Rotation paths and how fast each direction turns (degrees a step)
Each turn is a multiple of 5 degrees from 10 to 175, or 0.
Each row of a path follows its step; steps can be skipped.
Rotation 1:
step 0: [ 0.762, -0.530, -2.312, -0.711,  1.203, -1.967,  0.329, -4.081, -0.027,
  0.500, -1.811,  2.872, -0.587, -1.510, -0.209, -0.292, -0.247,  0.749,
 -3.023,  4.255,  0.229, -0.318,  2.553,  2.676, -1.049, -1.107, -0.548,
 -0.313, -3.421, -0.893, -0.888, -0.648, -2.958,  1.129, -2.151, -4.452,
  2.761, -1.835, -0.581]
step 4: [-0.526, -0.124, -1.854, -2.700,  1.559,  0.146,  2.695, -1.528,  1.673,
  2.258,  0.012,  1.960, -0.114, -3.244,  0.393, -1.162, -2.934,  0.101,
 -3.802, -1.070, -1.712, -3.741,  0.646, -0.048,  1.990, -3.545, -0.558,
 -0.595, -1.804, -1.704, -0.377,  1.485, -0.017, -1.930,  1.422,  3.018,
  1.555, -2.969, -2.231]
step 5: [-1.036,  1.302, -1.060, -1.193, -3.482,  0.877,  1.532, -4.740, -0.464,
  1.745, -0.913,  4.742, -3.421,  0.311, -0.381,  0.477,  0.262,  1.443,
 -1.072,  0.367,  1.404, -0.731,  2.133,  0.408, -1.890, -1.746, -0.764,
 -1.205, -1.623,  0.157,  2.002, -1.980, -0.717,  1.227,  1.446, -1.135,
 -2.390, -3.965,  2.884]
step 10: [-3.652,  0.833, -0.713, -1.682,  0.368, -1.244,  0.230, -0.086, -2.337,
  0.385,  0.426,  5.108, -0.395,  0.886,  0.132, -1.565, -0.614,  2.857,
 -1.045, -1.199, -1.286, -0.671, -1.376, -0.224,  1.125, -2.039,  2.426,
 -0.914,  0.224, -2.675,  1.897, -1.282, -0.896,  0.982,  5.922, -3.104,
 -0.518, -1.925, -0.061]
step 11: [ 2.409,  1.571, -1.796, -3.302, -1.297, -0.936, -0.180, -2.280,  0.226,
  4.788,  1.988,  3.576,  0.813, -1.697,  2.612,  1.072, -0.052, -2.396,
 -0.532, -0.613,  1.679,  1.857,  0.449,  1.551,  1.270, -2.294,  2.254,
  1.324, -3.164, -3.912, -0.919, -0.381, -0.626, -0.543,  0.553, -0.957,
  1.049,  1.268,  1.696]
step 12: [-4.469,  0.824, -0.720, -0.904, -2.460, -5.379,  1.936, -0.565, -0.836,
  1.760, -1.060,  3.428,  1.113, -1.674, -2.086, -2.240, -1.240, -0.156,
  0.288,  1.142, -0.216,  2.579, -0.980,  1.968, -1.332,  3.168,  0.606,
 -0.638, -2.136, -0.073,  0.661, -1.367,  2.089,  0.447,  0.208, -3.775,
 -0.310,  0.320,  1.632]
step 13: [-0.819,  0.831, -1.160,  1.858,  3.560, -2.024,  1.542, -0.905,  1.309,
  1.513, -1.400,  1.094,  1.577, -1.652,  0.176, -1.560, -1.781, -1.532,
 -0.415,  2.871,  0.685,  2.456, -0.257, -2.905,  2.534, -2.651,  5.271,
  2.132, -4.084, -1.948, -0.502,  0.302, -0.075,  0.603, -2.421, -1.216,
  0.887, -0.454, -0.495]
step 14: [-1.966, -2.167, -1.657,  0.437, -2.913, -0.124,  4.196, -2.508,  0.371,
 -0.781, -3.264,  0.885,  2.175, -0.236,  1.331, -1.648, -0.823, -1.376,
 -0.895,  0.520, -3.966,  2.496,  1.198,  0.267, -2.534, -0.693,  1.414,
  1.527,  1.009, -3.318,  1.110, -1.488,  1.817,  3.368,  1.793, -1.063,
  2.421, -1.439, -0.825]
step 15: [ 0.943,  1.753, -1.667, -1.375,  4.190, -2.157,  1.801, -1.386,  0.721,
 -0.287, -0.691,  1.994, -2.308, -0.648,  0.244,  2.612, -0.249, -2.002,
 -4.541,  1.594, -1.772,  2.381, -0.462, -0.988,  2.357, -0.373,  2.153,
 -0.926,  1.447, -1.952,  1.476,  2.236, -0.551,  0.638,  3.395, -3.025,
  0.919, -2.759, -0.218]
step 19: [-2.719, -2.197, -1.772,  0.640, -1.667,  1.894,  3.554, -1.379,  3.087,
 -1.342, -1.209,  3.806,  0.338, -1.013, -1.694, -3.031, -2.644, -0.313,
 -2.848,  5.187,  0.593, -0.887, -0.070, -0.886,  1.402, -0.680, -0.850,
 -0.536,  0.258,  0.632,  1.543,  1.676,  1.882, -0.125,  0.704, -2.712,
  1.580, -1.210, -1.532]
Speeds:
[ 0.579, -0.059, -0.204,  0.779, -0.072, -0.599,  0.572,  0.824,  0.691,
 -1.025, -0.036, -0.124, -0.834, -0.801,  0.396, -0.103,  0.250, -0.519,
 -0.481, -0.744, -0.966, -0.161,  0.520, -0.657, -0.485,  0.034,  0.731,
  0.121,  1.252, -0.441, -0.213, -0.262, -1.215, -0.809,  1.760,  0.674,
 -0.446,  0.219, -0.211] -> 60
[ 1.418,  0.200, -0.231,  0.232,  0.658,  0.547, -0.469, -0.070, -0.380,
  1.189, -0.163, -1.200,  0.800, -1.061,  0.906, -0.013, -1.194, -0.436,
 -0.097, -0.480, -0.402, -0.428,  0.035,  0.504,  1.180,  0.240,  0.938,
 -0.588, -0.538, -0.868, -0.191,  0.496, -0.249,  0.123, -0.455,  1.099,
 -0.336,  0.137,  0.102] -> 155
[-1.100,  0.054, -0.381,  0.971, -0.370, -1.183, -0.065,  0.842,  0.665,
  0.583, -0.662, -0.778,  0.016,  0.381, -0.683,  0.414, -0.658, -0.635,
  0.696, -0.507,  1.037, -0.456,  0.027,  0.119, -0.659,  0.074,  0.374,
  0.464, -0.288, -0.482, -0.690,  1.087,  0.214, -0.907, -0.496, -0.357,
 -0.309,  1.099,  1.215] -> 70
[-0.640,  0.761, -1.084,  1.139,  0.713, -1.001, -0.758, -0.235,  0.276,
  0.079, -0.462, -0.502, -0.840, -0.703,  0.111, -0.184,  0.393,  0.561,
  0.314,  0.118,  0.217,  0.109,  0.499,  0.124, -0.318, -0.689, -0.201,
 -0.767, -0.930,  0.603, -0.116, -1.674,  1.071,  0.013, -0.155,  1.127,
 -0.451, -0.409, -0.678] -> 90
[ 0.533,  0.492,  0.374, -0.274, -0.419,  0.301, -0.176, -0.304,  1.253,
 -1.316, -0.503, -0.275, -0.722, -0.262, -0.084,  0.976, -0.330, -0.036,
 -0.220, -0.630, -0.044,  1.377, -0.867,  1.149, -0.132,  1.544,  0.247,
 -0.751, -1.200,  0.209,  0.306,  0.085,  0.150, -0.705, -0.012, -0.581,
 -0.275, -0.628,  0.209] -> 115
[-0.153,  0.410, -0.180,  0.756, -1.479,  0.837, -1.105, -0.036, -0.870,
  0.063, -0.951,  0.052,  0.640,  0.170, -0.413, -1.125, -0.706, -0.608,
 -0.339,  0.571, -0.339, -0.535, -0.160,  0.247, -1.095,  0.841,  0.235,
 -0.897,  0.841,  0.132,  0.421, -0.943,  0.247,  0.481,  0.597, -0.367,
 -0.518, -0.319,  0.932] -> 160
[-0.454,  0.361,  1.571, -0.186,  0.008,  0.366,  0.963, -0.477,  0.041,
  0.019,  0.363, -0.444, -0.813,  0.564,  1.056, -0.352, -0.485, -0.139,
 -0.337,  0.118,  0.662, -1.690,  0.644,  0.826, -0.014, -0.128,  0.151,
 -0.291,  0.553,  0.029,  0.122, -0.696,  0.191, -1.575, -0.819, -0.336,
 -0.797, -0.522, -0.479] -> 20
Rotation 2:
step 0: [-2.984,  0.809, -3.144, -1.126,  0.774,  3.021, -0.296, -1.719,  0.047,
  1.132, -1.594, -2.341,  3.180, -1.174, -2.328,  0.359,  4.215, -2.225,
  0.011,  1.278,  0.602, -1.031,  1.893,  2.939, -1.036, -1.269,  3.179,
 -1.131, -1.742,  0.614, -2.140,  0.090,  0.896,  2.463, -2.557,  2.548,
  2.360,  1.801,  1.960]
step 3: [-0.533, -4.854, -1.527, -1.973,  1.742, -0.619,  1.265,  1.988,  1.760,
  0.645, -1.032, -1.384, -0.818,  0.641,  4.525,  4.087, -0.689, -0.383,
 -1.770,  0.795, -0.381, -3.489,  2.084,  3.772, -1.492,  1.168,  0.686,
  0.851, -3.558,  0.499, -0.833,  1.505,  1.318, -1.003, -1.889,  0.857,
  0.228,  2.757, -1.746]
step 4: [ 0.015, -0.581,  1.156, -1.813, -2.884,  0.007, -1.506, -0.762, -1.382,
 -1.561,  0.591, -2.574,  1.866,  1.689,  3.018,  3.073,  2.502, -0.176,
  1.819,  2.961,  2.710,  3.389,  1.021,  2.836, -2.968, -2.025,  1.681,
  0.208, -0.287, -1.767,  1.779, -0.702,  4.484, -2.409,  0.773, -0.156,
 -1.720,  0.366,  0.905]
step 5: [-2.673,  0.530, -0.683, -2.940, -1.167, -2.756, -0.687,  1.808, -0.920,
 -3.081, -1.412, -2.549, -0.581, -4.315, -0.944,  0.877,  3.614,  1.837,
  1.301, -0.963, -2.509, -1.222,  1.230,  3.764,  0.325,  0.251,  0.948,
 -2.629, -1.678,  0.841, -2.470,  1.004,  3.188, -0.140, -1.875, -0.994,
  2.579,  1.148,  1.580]
step 8: [ 4.653, -0.687,  0.763,  0.422,  0.865, -1.753,  2.530,  1.341,  1.707,
  1.353, -4.117,  1.048,  1.671,  0.146,  0.151,  1.706,  1.751, -1.293,
  1.499,  0.405,  1.981, -1.027,  1.063,  4.058, -1.124,  0.412,  1.609,
 -0.876, -1.987, -2.520,  0.209,  2.467,  1.934,  1.094, -3.862,  1.848,
  3.080,  1.031, -2.548]
step 9: [-0.525, -1.518,  0.876, -0.382, -1.314, -1.054,  2.301, -0.846,  1.633,
  0.179,  1.293, -1.651,  2.406,  0.691,  6.000,  3.422,  3.812, -0.201,
  1.874, -1.991, -1.610, -0.111,  3.646, -0.612, -3.861,  0.469,  1.884,
  0.733, -1.711,  1.056,  1.101,  0.332,  1.357,  1.198,  0.941, -1.265,
 -1.885,  3.409, -0.820]
step 11: [-4.665,  0.958, -1.226, -3.171,  1.584, -0.143, -1.550,  0.773,  2.469,
  2.771, -0.927, -0.490,  1.068, -2.873,  2.853, -2.788,  0.713, -0.229,
  1.796, -2.330, -2.305,  0.835,  2.008,  2.549, -0.446, -1.699,  1.865,
 -1.414, -2.362, -1.906, -0.080,  1.770,  2.533,  0.055,  0.629,  2.311,
  2.428,  3.291,  0.159]
step 14: [ 2.357, -1.362, -1.354,  2.159,  2.193,  1.304,  3.371,  2.150,  2.671,
  1.686, -1.008, -0.637,  1.725,  1.583,  0.657, -0.690,  1.801, -1.300,
 -1.328, -1.772,  0.276,  0.032,  1.823,  1.616, -2.424,  4.097,  1.862,
 -2.141, -3.873,  2.582, -0.656, -0.823,  2.768,  1.211, -1.039, -2.011,
  1.262,  3.970, -1.312]
step 16: [-2.141,  0.830, -2.642, -0.734,  1.578, -1.887,  1.349,  1.675,  0.075,
 -0.273, -1.694, -1.378, -0.950, -4.407,  1.903, -1.352,  1.877, -3.983,
 -0.773, -0.926,  2.209,  1.271,  1.469,  5.148, -2.518, -2.580, -0.480,
 -1.258, -0.254, -0.876, -0.581, -1.264,  2.854, -2.612, -2.360, -2.445,
  0.855,  0.552, -0.874]
step 20: [ 0.554, -0.126,  0.931,  1.715,  0.238,  0.812,  2.814,  0.457,  5.743,
 -2.040, -2.163, -0.810,  1.003,  1.402,  0.983,  2.586,  0.690, -1.434,
  0.435,  0.527,  1.589,  3.841,  4.777, -0.913, -3.564,  2.022, -0.952,
 -0.238, -2.088, -0.885,  1.000, -2.588,  1.404, -0.615,  1.118,  2.287,
  0.091,  2.230,  0.671]
Speeds:
[-0.072,  1.138,  0.096, -0.831,  0.442, -0.452,  0.091, -0.205,  0.143,
 -0.870, -0.895,  0.065, -0.917, -0.012,  1.010,  0.168,  0.073, -0.503,
 -0.525,  1.024,  1.455, -0.351, -0.195, -0.269, -0.725, -0.859,  1.034,
  0.348, -0.252, -0.354,  0.624, -0.412, -0.590,  0.236, -1.059,  1.384,
 -0.369, -0.360, -0.237] -> 85
[-0.267,  1.194, -0.012, -1.184,  1.745,  0.491, -0.601,  0.076, -0.753,
 -0.040, -0.366, -0.328,  1.338, -0.455, -0.264, -0.454,  0.220,  1.301,
  0.610,  0.630,  0.503, -0.335,  0.149, -0.317,  1.072, -0.392, -0.852,
 -0.512, -0.037,  0.123, -0.797, -0.590,  0.083,  0.491,  0.488,  0.202,
 -0.153,  0.185,  0.557] -> 60
[-1.090,  1.071, -0.360, -0.010, -0.656, -0.382, -0.939,  0.778, -1.288,
 -0.879,  0.098, -0.913,  0.664,  0.123,  0.072,  0.004,  0.512, -0.882,
 -0.196, -0.541, -1.013,  1.205,  0.422,  0.702, -0.497, -0.355, -0.669,
  0.455, -0.466,  0.871,  0.364, -0.687, -0.409, -0.516,  0.079,  0.587,
  0.509, -0.233, -0.576] -> 65
[ 0.852,  0.343, -1.154, -0.140,  0.329,  0.862, -0.143, -0.769,  0.504,
  1.183,  0.910,  0.192,  0.344, -0.516,  1.068, -0.746,  0.298,  0.283,
 -0.062, -0.993, -0.341,  0.654, -1.563, -0.403, -0.406, -0.683,  0.179,
 -0.280,  0.081,  1.116,  0.497, -0.110, -0.188,  0.772, -0.486,  0.498,
  0.757, -0.116, -0.544] -> 25
[-0.528,  0.164, -1.066,  0.493, -0.519,  0.124,  0.030,  1.069, -0.832,
  1.117, -0.169,  1.050,  1.155, -0.376,  1.108, -1.018, -1.093, -0.212,
  0.045,  1.011,  0.031, -0.869,  0.706, -0.084, -0.466,  0.681,  0.244,
 -0.066, -0.770,  0.026,  0.785,  0.405, -0.250, -0.126, -0.499, -0.256,
 -0.252,  0.811,  0.368] -> 135
[-1.232, -0.190, -0.688,  0.487, -0.076,  0.105,  0.566, -0.621, -0.209,
  0.657,  1.391, -0.941, -0.008, -0.030,  0.107,  1.395, -0.056, -0.050,
 -0.224,  0.382,  1.104, -0.380,  0.548, -0.701, -0.032,  0.544, -0.724,
  0.923, -0.643,  0.057, -0.282,  0.558,  0.007,  1.403,  0.777,  0.837,
  0.189, -0.311, -0.579] -> 125
[-0.370, -0.199, -0.689,  0.834, -0.534, -0.140, -0.435,  0.172,  0.412,
 -0.837,  0.332,  0.591,  0.397,  0.292,  0.212,  0.221,  0.448,  1.784,
 -0.381,  1.089, -0.461,  1.414,  0.172, -1.254, -0.503,  0.071,  0.085,
 -0.977,  0.051, -0.943, -0.143, -0.604,  0.171,  0.219, -0.361, -0.310,
 -0.806, -0.750, -0.859] -> 135
